(in the rows, 128 means zero)
Families of rows that turns and mirrors carry onto each other, the same ones carrying the whole set onto itself: the rest of each named row's family, in list order
4 families of 8 rows
buti: [117 130 139 101 113 131 134 147 116 107 106  73 119 121 145 120 127 151
 135 128 119 118 123 144 139  89 118]
Zivi: [148 129 131 113 111 109 131 149 125 141 132 158 149 142 138  99 133 162
 138 112  88 108  94  89 118 125 123]
leb: [137 127  97 126  95 101 135 102 121 115 140 166 151 159 126 110 117 149
 150 128 109 117 118 129 113 161 137]
rakiv: [118 125 137 121 109 139 102 132 118 106 149 115 148 133 140  87 138 114
 116 139 127 168 132 164 129  94 111]
gesap: [139 131  89 135  95 104 134 106 115 136 131 143 150 149 116  97 114 132
 147 140 114 125 103 137 112 159 142]
zuti: [118 119 117 149 120 133  95 128 122 103 138 101 142 135 155 139 155 128
 115 132 107 149 159 153 152 122 119]
Vuvin: [137 130 126 121 118 100 150 132 113 135 127 152 154 144 116 102 142 152
 131 117 107 107  79 104 114 135 129]
Fomi: [123 132 134 131 129 141 100 140 135 104 137  93 135 143 143 128 145 127
 111 125 105 160 158 149 158 123 128]
mefib: [127 121  94 122  98  95 131 109 133 123 142 157 152 143 124  89 102 158
 144 144 107 125 106 139 115 152 130]
vaz: [104 139 153 120 108 138  88 138 117 135 110 101 138 119 137 132 134 127
 110 118 107 116 148 127 166 106 132]
Nofi: [117 107 126 135 115 139 120 128 117 121 142 113 147 120 147  91 137 108
 118 146 128 141 129 162 140  82 111]
lekin: [152 126 106 112 126 113  90 122 112 129 119 180 139 131 135 125 120 146
 145 158 119 126 123 132 115 164 138]
Biz: [162 121 117 120 139 124 108 145 125 127 132 160  98 149 124 115 119 163
 148 120  86 100 133 124 132 148 133]
dekam: [134 111 128 123 115 141 128 136 117 119 133 108 148 122 150  86 139 106
 130 134 123 153 121 153 136  76 117]
Kal: [156 131 125 108 133 118 106 139 122 129 137 157 101 138 111 111 113 164
 148 113  93 107 118 119 144 161 132]
kun: [124 108 138 116 123 141 106 129 118 117 141 101 148 124 153 109 138 108
 126 142 144 157 137 156 134  95 124]
mosa: [128 121 111 146 114 129 102 132 133 103 134 105 148 145 164 127 143 125
 114 129  92 161 156 157 152 119 129]
Sofo: [153 117 127 125 140 105 119 149 108 141 140 146 112 147 116 120 117 158
 131 112  97  87 111 123 138 153 141]
ges: [161 135 116 134 127 113 100 129 104 141 116 170 129 146 131 122 126 138
 132 159 111 111 119 151 124 168 150]
gub: [154 120 121 121 113  96 135 143 118 131 143 168 154 144 128  91 130 146
 135 126 110  96  95 106 112 131 120]
bonaz: [160 140 122 115 123 113 128 152 119 127 133 158 107 149 115 105 114 161
 140 125  98  83 116 129 130 158 124]
sebus: [108 138 153 116 118 130  95 156 144 132 112  88 147 122 143 117 130 127
  97 125 112 123 139 125 154 103 127]
vidat: [155 141 114 114 108 124 100 132 105 138 115 176 138 143 126 124 111 132
 143 146 117 106 124 120 122 168 143]
zusu: [108 128 142 112 114 128  85 141 127 132  98 104 145 124 153 136 123 130
 107 122  99 115 150 133 157 105 140]
ros: [119 132 123 142 120 126  73 142 130  95 135 101 142 143 145 124 130 130
 104 136 110 153 162 142 147 123 120]
goda: [107 127 140 113 110 123 130 134 136 108 125  69 131 124 149 110 129 147
 122 141 133 125 127 153 132  96 119]
vasuv: [114 129 144 109 102 135 120 144 122 105 131  77 123 122 149 112 123 148
 125 125 139 134 110 136 124  95  99]
sigor: [124 131 100 115  84 105 143 115 124 125 134 148 157 151 127  92 105 161
 154 138  96 128 110 132 107 144 135]
Mebub: [149 141 130 113 114  99 132 152 126 133 137 159 149 133 129  89 126 160
 133 129  99 112  80  96 124 137 121]
Sizor: [102 138 158 116 116 133  80 137 140 115 108 104 124 124 143 123 123 144
 102 119 121 114 139 126 148  97 129]
vin: [153 126 103 116 119 122 101 132 106 130 111 176 143 142 134 115 108 139
 148 168 113 124 133 138 107 150 140]
dinud: [112 140 139 123 106 132 138 150 115 110 119  73 124 121 141 115 130 146
 124 141 123 118 118 141 146  95 107]

The rest of the family of mosa: buti, Zivi, Biz, dekam, zusu, sigor, vin
The rest of the family of Sofo: rakiv, gesap, Vuvin, ges, ros, vasuv, Sizor

Families of rows that turns and mirrors carry onto each other, the same ones carrying the whole set onto itself: the rest of each named row's family, in list order
9 families of 3 rows
keki: [117 120 145 153 103 126 145 141 151 146 149 134 152 101]
visap: [140 120 106 117 169 128 136 110 111 113 112 120 151 113]
vafu: [132 104 101 149 154 123 128 121 105 121 116 134 165 112]
duti: [135 105 107 117 159 133 135 127 101 119 102 126 145 120]
san: [130 111 142 151 113 136 160 130 150 145 142 119 143  94]
bilen: [140 135 106 115 171 124 144 126 119 108 108 110 125 118]
vegi: [112 145 128 123 119 123 106 139 135 117 137 144  91 136]
Miv: [113 139 128 130 132 113 111 134 125  90 124 158 106 133]
zir: [116 141 126 113 132 128 100 134 142 112 137 165 106 136]
Tolib: [127 125 140 156 108 130 154 133 152 148 156 143 145 101]
kipe: [111 139 124 110 128 120  94 147 136 115 135 152 109 140]
Gela: [135 120 100 119 168 130 135 133  97 129 112 119 138 129]
bupid: [135 109 111 120 160 125 144 142  99 126 113 128 163 123]
ruk: [104 142 134 124 125 138  98 135 150 117 137 143 100 135]
dilo: [129 127 120 120 173 119 144 139 106 138 107 136 153 128]
zaki: [133 118 132 168 102 126 139 141 147 124 163 134 140 115]
gete: [124 122 132 154 134 142 146 114 162 135 132 108 154  88]
moguz: [130 114 136 143 118 121 143 135 160 163 145 134 153  99]
netam: [135 134  93 120 168 132 129 135 110 129 110 108 135 129]
Gifi: [129 129 138 160 120 141 147 121 155 136 159 114 157 104]
bupum: [139 115 106 126 167 133 143 131  99 130 119 138 160 125]
zaz: [103 151 135 126 127 144 101 133 163 115 128 131 108 129]
netaz: [122 115 140 162 109 145 148 132 143 146 148 120 153 107]
bopu: [118 161 126 121 132 120 110 126 143 108 143 137  98 133]
rud: [121 138 139 111 134 126 105 150 155 121 141 153 113 147]
pini: [118 157 120 136 133 136 105 135 160 118 153 120 103 131]
nukof: [137 118 132 145 119 135 165 131 158 138 132 106 144  93]

The rest of the family of zaz: netam, nukof
The rest of the family of vafu: Miv, zaki
The rest of the family of san: Gela, ruk
The rest of the family of duti: vegi, netaz
The rest of the family of pini: bilen, gete
The rest of the family of Gifi: visap, bopu
The rest of the family of dilo: moguz, rud
The rest of the family of keki: kipe, bupid

Families of rows that turns and mirrors carry onto each other, the same ones carrying the whole set onto itself: the rest of each named row's family, in list order
5 families of 6 rows
Voger: [136 141 113 121 169 170 123 142 131 155 125]
dori: [141 154 106 138 175 160 105 131 129 162 127]
nize: [126 141 131 132 136 144 161 128 124 108 169]
saror: [113 122 128 104 135 166 132 124 115 122 135]
nef: [129 156 109 150 141 147  88  94 104 135 155]
buk: [159 161 119 158 162 143 102  87  99 143 155]
vudab: [166 149 133 160 137 161 123 102  99 122 169]
tifam: [135 133 127 101 179 146 134 111 111 152 120]
zafaz: [157 143 122 148 139 186 129 146 125 128 151]
Leron: [173 146 126 163 150 125 147 109 111 114 158]
Kan: [112 135 126 108 153 136 160 129 127 124 148]
tad: [142 153 116 128 182 135 107  94 105 160 131]
pumi: [135 156 122 156 133 137 140 115 118 110 182]
pidak: [106 131 118 102 156 150 113 112 116 141 126]
Kidon: [167 131 134 144 146 134 166 123 115 109 150]
luk: [144 122 139 102 154 166 155 124 110 131 134]
Gup: [155 148 115 140 181 106 136 104 116 143 132]
mesik: [118 162 107 137 172 111 120 102 122 146 155]
losef: [159 129 143 131 134 172 149 121 104 114 157]
Dip: [167 153 117 162 165 113 132 101 112 131 149]
fos: [132 167 113 161 151 122 120 102 117 127 174]
kolo: [155 126 131 123 162 130 169 125 119 123 133]
kogad: [107 146 116 112 173 121 140 116 128 144 141]
Duvim: [150 135 125 121 179 116 155 117 120 139 123]
peto: [135 145 121 151 120 161 106 104 106 113 165]
kital: [128 128 130 128 118 172 128 120 109 109 157]
tuguf: [154 161 107 159 163 165  99 126 123 153 144]
lugi: [161 156 115 164 144 176 111 132 122 137 157]
buge: [114 149 107 126 160 139  92  98 110 148 135]
kedud: [145 134 123 125 151 183 135 151 130 140 135]

The rest of the family of dori: Voger, zafaz, tuguf, lugi, kedud
The rest of the family of Kidon: Leron, Gup, Dip, kolo, Duvim
The rest of the family of buge: saror, nef, pidak, peto, kital

Families of rows that turns and mirrors carry onto each other, the same ones carrying the whole set onto itself: the rest of each named row's family, in list order
5 families of 6 rows
fofak: [108 154 141 137 160 103 113 115 118 101 135 120]
Dor: [115 152 148 144 137 100 116 134 131 105 157 120]
miloz: [125 160 136 151 131 104 120 132 120 121 152 134]
Zufo: [158 114 183 129 153 137 109 123 140 125 169 117]
Lud: [155 118 173 130 179 141  99 103 123 124 137 118]
Tukiv: [145 106 112 123 128 136 115 161 112 111 129 132]
rez: [121 157 141 131 160 100 122  95 117 115 143 113]
lav: [133 156 146 149 136  94 118 121 129 123 162 118]
ses: [171 104 160 126 173 140  97 111 121 130 133 111]
Fisa: [126 167 122 130 146 103 118 107 123 110 140 125]
damuz: [123 162 133 130 141 113 136 103 106 109 125 120]
rupun: [144  99 121  96 131 148 139 136 113 112 145 132]
zukes: [166 121 173 117 163 133 102 107 147 117 161 109]
siro: [131 102 112  98 140 138 128 140 110  99 129 126]
vizon: [158 107 112 123 137 147 117 145 103 125 121 140]
sofi: [159 124 189 125 146 135 123 111 136 118 159 105]
ziva: [149 100 177 116 162 137 106 126 139 108 158 108]
zil: [140 109 106  96 132 131 142 128 109 111 140 123]
gagif: [155 104 128  95 131 152 144 124 109 110 128 119]
Tor: [109 157 135 125 150 109 133 104 114 109 143 127]
Gaz: [156 116 101 125 128 129 120 145 104 126 127 133]
gev: [166 131 178 141 164 138 104 105 121 125 128 110]
Pib: [160 106 107  92 137 145 125 129 119 110 132 128]
dud: [130 165 126 133 132  99 122 119 131 111 155 124]
suk: [169  98 170 116 152 136 114 122 136 124 164 107]
kiz: [133 162 140 143 116 107 137 128 121 116 147 123]
lega: [157 105 170 135 173 139  87 128 127 117 133 114]
bag: [171 125 168 129 169 134  90 109 139 123 146 113]
lev: [171 110 126 126 122 149 123 144 107 125 121 128]
tuvad: [169 110 106 107 128 143 116 142 120 118 133 132]

The rest of the family of rupun: miloz, Zufo, Lud, vizon, Tor
The rest of the family of bag: Fisa, zukes, Pib, dud, tuvad
The rest of the family of gagif: damuz, sofi, gev, kiz, lev
The rest of the family of fofak: Dor, Tukiv, siro, ziva, lega

Families of rows that turns and mirrors carry onto each other, the same ones carrying the whole set onto itself: the rest of each named row's family, in list order
5 families of 8 rows
fakel: [168 139 126 131 131 156 157 118 137 126 144 115]
ded: [113 141 166 115 148 138 125 127 137 133 154  89]
giveg: [109 142 118 135 123 116 163 113 150 112 153 140]
zudek: [140 102 126 132 146 102 119 135 139 131 125 141]
teleb: [135 119 150 144 153 126 116 141  96 111 135 138]
Nifip: [123  87 143 144 133 113 137 138 154 128 127 138]
Motud: [123 136 165 164 124 155 121 105 163  93 132 137]
miti: [117 158 114 132 116 139 129 107 153 119 159 145]
Gel: [104 142 122 125 136 139 117  93 113 104 156 117]
danif: [129  92 156 121 134 110 129 137 163 119 144 132]
pitub: [112 123 149 120 137 152 115  90 103 105 131 119]
siku: [116 140 155 179 133 139 124 106 163 114 139 112]
sim: [163 148 144 110 149 142 149 113 129 141 142 113]
ziriv: [124 102 129 131 146 109 132 145 152 137 151 117]
dum: [135 104 149 149 157 143 140 146 118 116 122 147]
lemu: [139 158 120 138 125 128 156 104 141 112 150 150]
Sinan: [115 113 151 146 147 138 135 129  99 125 136 157]
zof: [118 148 174 133 127 148 118 137 148 153 141 115]
pog: [130  95 142 128 125 134 120  96 154 107 116 100]
Bonu: [119 131 137 130 141 131  87  97 111 104 128 123]
Ret: [155 104 150 129 135 143 121  80 149 108 123 113]
Rin: [119  98 123 117 140 119 125 128 163 122 117 140]
Kedof: [152 138 141 134 154 145 164 106 123 146 136 120]
bub: [154 137 151 119 120 150 160 132 138 141 130 112]
firi: [133 108 139 139 136 153 119 100 140  84 110 108]
tasi: [ 99 129 144 114 151 150 103 112 112 112 129 139]
luvaf: [115 156 159 160 106 152 133 126 147 108 139 127]
Radaz: [165 124 160 119 151 157 156 121 131 136 128 137]
Duru: [131 139 149 113 143 144 115 139 152 153 159 109]
bop: [135 145 176 131 145 139 112 134 155 132 152  96]
nedof: [128 133 127 114 119 130 152 108 159 110 137 161]
liko: [119 155 152 169 126 130 121 122 165 106 152 132]
Foz: [147 106 127 136 126 119 115 109 143  90 118 110]
Vel: [112 131 151 110 136 138 122  94 107  94 150 140]
bados: [128 156 125 128 106 144 149 102 150 132 132 142]
nili: [150 109 121 143 138 138 132  94 149 112 131  92]
Ped: [132 115 164 166 152 132 128 122 120 121 143 163]
Tesov: [114 135 183 109 144 150 111 131 144 125 145 121]
nuru: [130 146 157 171 128 156 119 134 147 108 158 116]
Dozo: [121 126 145 173 158 138 127 132 106 125 153 134]

The rest of the family of ded: giveg, danif, siku, Ret, Kedof, Vel, Ped
The rest of the family of teleb: zudek, zof, Bonu, bub, luvaf, Foz, bados
The rest of the family of ziriv: Motud, Gel, Radaz, nedof, nili, Tesov, Dozo

